In the data rows, zero lies at 7.5, halfway between 7 and 8.
Here are some numbered points:
{ 8,  7, 10,  8,  3,  9,  7,  5,  8,  6,  3,  6} 0
{ 7,  3, 10,  6,  5,  5, 10,  1,  7,  6,  2, 15} 1
{ 8,  5,  9,  8,  6,  9,  7, 10,  7, 11,  6,  6} 2
{ 6,  9,  6, 10,  9,  1,  9,  3, 12, 15,  9, 10} 3
{ 6,  8,  6,  7,  9,  5, 11,  8,  7, 10,  9,  8} 4
{ 5, 11,  9,  4, 11, 14,  5, 13,  6,  9, 12,  5} 5
{ 4,  6, 10,  8, 10,  9,  5,  5, 11,  7,  8,  7} 6
{12,  7,  8, 10,  9,  7,  9,  5, 10,  6,  7,  4} 7
{ 7, 14,  8,  4,  6,  9,  2,  8,  4,  6, 14, 13} 8
{13,  5, 10,  8,  5,  6,  5,  9, 10, 12,  2,  4} 9
{ 9,  5, 11, 11,  2, 12,  7,  7,  8,  8,  1,  8} 10
{ 8,  8, 12,  7,  8,  8,  9,  5,  7,  5,  0,  5} 11
{ 5,  6, 10,  9,  9, 10,  5,  8, 11, 11, 11,  8} 12
{ 9,  6,  6,  7,  8,  7,  9,  7,  7, 10,  8, 10} 13
{ 9,  8,  9,  8,  9,  8, 10, 10,  4,  5,  5,  4} 14
New points follow, each followed by the numbers of its three nearest points above by angle, nearest first.
{7, 7, 8, 6, 9, 9, 9, 8, 8, 7, 9, 6} 5 14 6
{ 6,  7,  8,  6, 11, 10,  9,  9,  9,  7, 10,  5} 5 12 6
{ 7,  7,  9,  9,  6,  9, 10,  9,  8,  8,  9,  6} 2 12 10
{ 8,  6,  8,  7,  6, 10,  8, 10, 10,  8, 10,  8} 12 5 2
{10,  8,  7,  8,  6,  7,  9,  9,  6,  5,  6,  8} 14 11 0
{ 6,  5,  7, 10, 10,  8,  5,  8, 12, 10, 12,  9} 12 6 3
{ 7,  6,  7,  5,  8,  6,  6,  8,  5, 11,  7,  6} 2 9 4
{ 7, 12,  9,  3, 11, 14,  6, 11,  5,  8, 13,  4} 5 8 12
{ 7,  5,  9,  6,  7,  5,  8,  3,  6,  6,  4, 13} 1 11 13
{10,  8,  5, 12,  6,  8, 12, 11,  5,  3, 13,  6} 14 7 4
{12,  7, 10, 12, 10,  7,  9,  6,  9,  5,  8,  4} 7 14 11
{10, 10,  7, 10,  7,  6,  6,  8,  7,  2, 10, 10} 8 7 14
{ 7,  1, 11,  8,  9,  4,  9,  6,  5,  7,  4,  9} 1 11 10
{ 6,  3, 10,  8,  9,  6,  9,  7,  7,  7,  6,  9} 1 11 6
